Rows are one point carried round by a steady rotation, each followed by how many steps it has turned.
The counts run from 0 to 621.
|  13 |  -1 | -21 |   6 | -17 |  -2 |  -2 | -13 | -20 | -21 | -11 |  33 | -13 |  14 | -12 |  14 |  21 |   7 | -16 |  -2 |   5 | -20 |   2 |  11 |  32 |  33 |  30 |  19 |   8 | -12 |  -6 |  26 |  -2 |  36 |  -7 |   8 |  11 | -47 | -15 | -12 | -31 |  13 |  -4 | -> 362
|  30 | -15 | -12 | -13 | -28 | -13 |  13 |   4 |   9 | -24 | -10 |  18 | -23 |  12 |  33 |  -1 |   8 |  13 | -12 |   1 |   3 | -13 |  22 |  -8 |  11 |  28 | -10 |  22 |   6 |  -3 |   1 |  -8 |  -6 |  25 |   5 |  -4 |   9 | -73 | -30 |   3 |  -3 |   2 |   7 | -> 152
|  27 |  18 |  -6 |   7 |  11 | -13 | -13 |   7 |  -8 |  -4 |  -7 |  -3 |  11 |  18 |  -1 | -31 |  15 |  -6 |  -1 |  15 |   0 |  -5 |  -4 | -17 |  66 |  12 |  20 |  -2 |   6 | -28 |  22 |  16 |  11 |  42 | -36 |   4 |   7 | -20 | -28 |   1 |   6 |  20 | -13 | -> 584
|  37 | -30 |  -5 |  13 |  -2 |   3 |  -1 |  -4 |  -8 |   9 |  14 |  -1 |  -1 |  18 |  16 | -24 |  42 | -31 | -10 |  15 | -11 |  -3 |   9 |  13 |  25 |   9 |  47 |  14 |  -4 | -35 |  -6 |   4 | -16 |  43 |  -8 |  -7 |  13 | -21 |  -5 |  13 |   3 |  -8 |  12 | -> 182
|  20 |  23 | -22 | -15 | -28 |  -6 |  -2 |  12 |   5 | -32 | -23 |  20 | -18 |  14 |  14 |   0 |  -1 |  21 |  -1 |   9 |  16 | -17 |  -3 | -12 |  45 |  21 |   3 |  16 |   8 | -22 |  22 |  10 |  -3 |  21 | -16 |   4 |   4 | -53 | -34 | -11 |  -2 |  12 |  -4 | -> 603
|  26 |  17 | -26 |  -1 | -22 | -23 |  17 |   3 |   0 | -11 | -15 |  17 | -28 |  -2 |  19 | -11 |  -7 |   1 | -15 |   4 |   9 | -19 |  15 |  16 |  48 |   9 |  -1 |   4 |  21 |  -6 |   4 |   2 |  -2 |  31 | -24 |  12 |  -1 | -56 | -41 |  -9 |   7 |  14 |   1 | -> 216
|  44 | -10 | -15 |  -1 | -18 |  -8 |   7 |  12 |   4 |   7 |   6 |  -9 | -12 |   3 |  35 | -34 |  13 | -21 |   1 |  24 |  -3 |  -4 |   7 |   3 |  44 |   0 |  22 |   2 |  -3 | -36 |  22 | -14 | -16 |  32 | -24 |  -4 |   6 | -28 | -25 |   9 |  23 |   7 |   9 | -> 71
|  33 | -14 |   0 |  -1 |   7 |   2 |  -3 |   6 |  10 |  -3 |   7 | -12 |  -9 |  27 |   8 | -37 |  36 | -19 | -13 |  13 |  -4 |  -1 |   9 |  -3 |  36 |  -1 |  42 |  11 |  -6 | -50 |  -5 |   4 |  -7 |  37 |  -3 | -11 |  13 | -19 |  -6 |   7 |  20 | -16 |   3 | -> 186
|  16 |  -2 | -11 | -16 |  -1 |   3 |  -6 |  11 |   2 |  -3 | -10 |  23 |   0 |  -2 |  20 |  15 |  -2 |  -1 | -22 |  20 |  24 | -21 |  10 |  18 |  42 |  37 |   1 |  26 |  -9 |  -6 | -11 |  32 |  -9 |  33 | -38 | -20 | -12 | -31 | -31 |  -6 |  -8 |  -1 |  10 | -> 352
|  31 | -14 |  -1 | -13 |  -7 |  -7 |  10 |   2 |  -3 | -25 |  11 |  22 |   4 |  13 |  34 | -12 |  23 |   1 |  18 |   0 | -13 | -14 |  21 | -21 |  44 |  23 |  -5 |  13 |  -1 |  -4 |  27 |  11 | -19 |  19 | -20 | -23 |  -2 | -47 | -21 |  -6 | -12 |  30 |  -8 | -> 276
|  37 | -17 |  -5 |  16 |   7 |  -1 |  -7 |  -4 | -11 |  10 |  15 |  -3 |   7 |  10 |   5 | -28 |  39 | -25 |  -7 |  15 | -18 |  -6 |   9 |   7 |  45 |   8 |  46 |   5 |   2 | -35 |   4 |  13 |  -7 |  45 | -27 |  -7 |  12 | -10 |  -7 |  10 |   3 |   9 |   2 | -> 316
|  39 |  -4 |   8 | -17 |   6 | -16 |   0 |   9 | -19 |   0 |   0 |  -9 |   3 |  27 |  16 |  -9 |  33 | -34 |   3 |  -5 |   5 |  -3 |  -1 | -29 |  27 |  26 |  13 |   0 | -25 | -32 |   3 |   8 | -20 |  43 |   4 |   3 |  12 | -36 | -29 |   9 | -14 |   0 |  -4 | -> 257
|  10 |  -2 | -14 | -19 | -11 |   8 |  -8 |  14 |   1 |  -7 | -17 |  28 |  -2 |  14 |  19 |  19 |  14 |  -2 |  -9 |  10 |  39 | -16 |  10 |  13 |  41 |  32 |  16 |  36 | -10 |  -6 |  -7 |  23 | -12 |  27 | -28 | -29 |  -9 | -35 | -22 |  -8 | -11 |   1 |  11 | -> 486
|  32 |   2 | -16 | -13 |  -4 | -16 |  18 |   8 |   7 |  -4 |   7 |  10 | -21 |  -7 |  30 | -17 |  -4 | -22 | -12 |  16 |  -4 | -20 |  19 |  16 |  49 |   4 |   0 |  -4 |   0 | -21 |   1 |   4 | -23 |  33 | -28 |   0 | -12 | -42 | -37 |  -6 |  12 |   8 |   3 | -> 83
|  21 |  -4 | -13 | -15 | -17 |  -1 |   3 |  15 |   9 | -15 | -18 |  24 |  -4 |  24 |  35 |   1 |  11 |   5 |   9 |  -2 |  30 |  -8 |  20 |  -8 |  36 |  23 |  -1 |  34 |   1 |   5 |  14 |   4 | -16 |  11 | -15 | -32 |  -3 | -52 | -27 |  -4 |  -4 |  11 |  10 | -> 23
|  28 | -35 |  -2 |  13 |   2 |  -7 |  13 | -10 | -12 |  11 |   4 |  21 |  -6 |  22 |  18 |  -5 |  44 | -26 |  -8 | -14 |  10 |  -5 |  31 |  15 |  26 |  19 |  34 |  22 |   6 |   0 | -16 |   5 | -11 |  33 |  -2 | -20 |  11 | -44 |  -8 |   1 |  -9 |   5 |   8 | -> 43
|  33 |   7 |   2 |  -7 |   2 | -21 |  -3 |   8 | -17 |  -8 | -12 |  -3 |  -4 |  40 |  -1 | -22 |  33 | -18 |  11 | -15 |  21 |   2 |  -5 | -30 |  38 |  18 |  23 |   6 |  -7 | -28 |  18 |  -4 |  -5 |  35 |   4 |   3 |  20 | -42 | -26 |   1 |  -3 |  14 |  -7 | -> 256
|  34 | -12 |  11 | -11 |   6 | -13 |  -7 |   7 | -18 |  -4 |  -1 |  -6 |   8 |  20 |  12 | -12 |  24 |  -9 | -14 |   6 | -12 |  -3 |  -3 | -35 |  12 |  39 |  -1 |   6 | -18 | -32 |  -1 |  13 |  -3 |  53 |  -2 |   7 |  15 | -41 | -30 |  13 | -21 |   0 |  -8 | -> 258
|  29 | -26 |  -3 |   9 |  -6 |   2 |   0 |   2 |  -1 |   6 |  -1 |   8 |  -9 |  34 |  15 | -15 |  48 | -21 |  -2 |  -5 |  27 |   0 |  22 |  12 |  28 |   9 |  46 |  31 |   7 | -16 |  -6 |  -5 |  -7 |  28 |  -1 | -25 |  13 | -36 |   0 |   4 |   7 |  -4 |  17 | -> 47
|  29 |   7 | -15 |   5 | -25 |  -8 | -10 |   7 | -12 |  -4 | -18 |   5 |   7 |   0 |  17 |  -9 |   1 |  16 |  -6 |  24 |  -2 |  -7 |  -9 | -13 |  42 |  32 | -10 |   9 |   8 | -10 |  22 |   7 |  10 |  36 | -35 |   9 |   8 | -39 | -45 |   6 |  -2 |  24 |   2 | -> 595
|  18 |  -1 | -12 |   5 | -11 | -11 |  -3 |   1 | -15 |  -4 | -27 |   9 | -18 |  22 | -10 |   6 |  21 |  -5 | -28 |  -4 |  25 |  -9 |   1 |   6 |  18 |  29 |  27 |  22 |  12 | -17 | -21 |  18 |   9 |  44 |   7 |  15 |  22 | -49 | -25 |   0 | -12 | -14 |   2 | -> 239
|  19 | -22 | -20 |  20 | -12 |  11 |  -3 |  -9 |  20 | -14 |  -4 |  24 | -10 |   9 |  10 | -11 |  21 |  28 | -34 |  24 |  -6 | -14 |  28 |  25 |  27 |  20 |  24 |  36 |  22 | -12 | -14 |  20 |  14 |  28 | -26 | -17 |   6 | -36 |  -5 |   3 |   5 |  -2 |   5 | -> 555
|  32 |  -4 |  -8 |  -7 | -16 |  -7 |  10 |   6 |  15 | -32 |  -2 |  14 | -16 |  22 |  33 | -26 |  24 |  14 |  14 |  -1 |  -1 |  -9 |  23 | -13 |  40 |   4 |   8 |  17 |  10 | -12 |  28 |  -7 | -17 |   6 |  -8 | -20 |   4 | -55 | -19 |  -9 |  13 |  18 |   1 | -> 406
|   9 |   5 | -22 |   8 | -20 |   9 | -11 |  -5 |  -3 | -22 | -19 |  35 |  -5 |  16 |  -4 |  13 |  16 |  21 | -20 |  13 |  19 | -16 |   3 |   9 |  36 |  36 |  22 |  37 |  12 |  -6 |   3 |  29 |   8 |  25 | -20 | -10 |   7 | -38 | -19 |  -6 | -17 |   9 |   2 | -> 358
|  21 | -33 | -14 |   8 | -10 |  14 |   3 |  -4 |  10 |  -4 |  12 |  25 |  -9 |  -2 |  23 |  -6 |  21 |   2 | -33 |  29 | -12 | -18 |  30 |  33 |  26 |  19 |  24 |  27 |   5 | -13 | -21 |  21 | -11 |  38 | -26 | -18 |   2 | -29 |  -8 |   2 |  -2 |  -6 |  10 | -> 554
|  41 | -24 |  -2 |   2 | -25 | -10 |   1 |   2 | -10 |  -8 |  -6 |   2 |   3 |   9 |  34 | -16 |  21 |  14 |  -2 |  14 | -21 |   3 |   7 | -29 |   9 |  37 | -14 |  10 |   0 | -11 |  18 | -10 |   0 |  32 |  -6 |   3 |  17 | -52 | -31 |  20 |  -7 |  14 |   2 | -> 397
|  42 | -22 |  -2 | -11 | -26 |   3 |  -7 |   6 |   0 | -20 |   3 |   6 |   9 |  10 |  34 | -11 |  19 |  16 |  -3 |  22 | -28 |  -5 |   1 | -28 |  14 |  40 | -10 |  21 | -14 | -21 |  18 |   6 | -11 |  30 | -14 |  -5 |  10 | -44 | -30 |  15 | -11 |  10 |  -1 | -> 270
|  27 | -26 |  -3 |  -7 |  -4 |  -3 |  11 |  -1 |  13 | -24 |   0 |  21 |  -5 |  10 |  35 |  -7 |  12 |  21 | -19 |  11 | -19 | -16 |  30 | -11 |  13 |  31 | -21 |  23 |   2 |   2 |  -4 |  14 |  -4 |  28 | -13 | -19 |   3 | -60 | -26 |   8 |  -7 |   5 |   0 | -> 282
|  37 |   5 |  -4 |   9 |   4 | -16 |   1 |  13 |   8 |  14 |  -8 | -10 |   3 |  21 |  26 | -42 |  17 | -13 |  -2 |  13 |  14 |   4 |  10 |  -3 |  56 |   0 |  17 |   5 |  10 | -24 |  13 |  -9 |   8 |  32 | -28 | -11 |   8 | -24 | -30 |  15 |  26 |   8 |   5 | -> 197
|  28 | -31 |  -3 |  12 |  18 | -10 |  11 | -11 | -12 |  11 |   8 |  16 | -10 |  15 |  12 | -17 |  39 | -28 | -17 |  -5 |   2 |  -8 |  33 |  24 |  37 |   8 |  37 |  16 |   6 |  -8 | -22 |  12 | -10 |  41 | -11 | -17 |   6 | -36 |  -8 |   3 |  -2 |   6 |   4 | -> 304
|  31 |  15 | -17 |   4 | -15 |  -6 |  -9 |  12 |   1 |  -5 | -12 |   4 |   4 |   3 |  20 | -26 |   5 |   8 |   3 |  23 |   4 |  -7 |  -1 |  -2 |  58 |  11 |   3 |   6 |  12 | -19 |  28 |   8 |   4 |  25 | -47 |  -9 |  -1 | -22 | -35 |   0 |  15 |  22 |   1 | -> 335
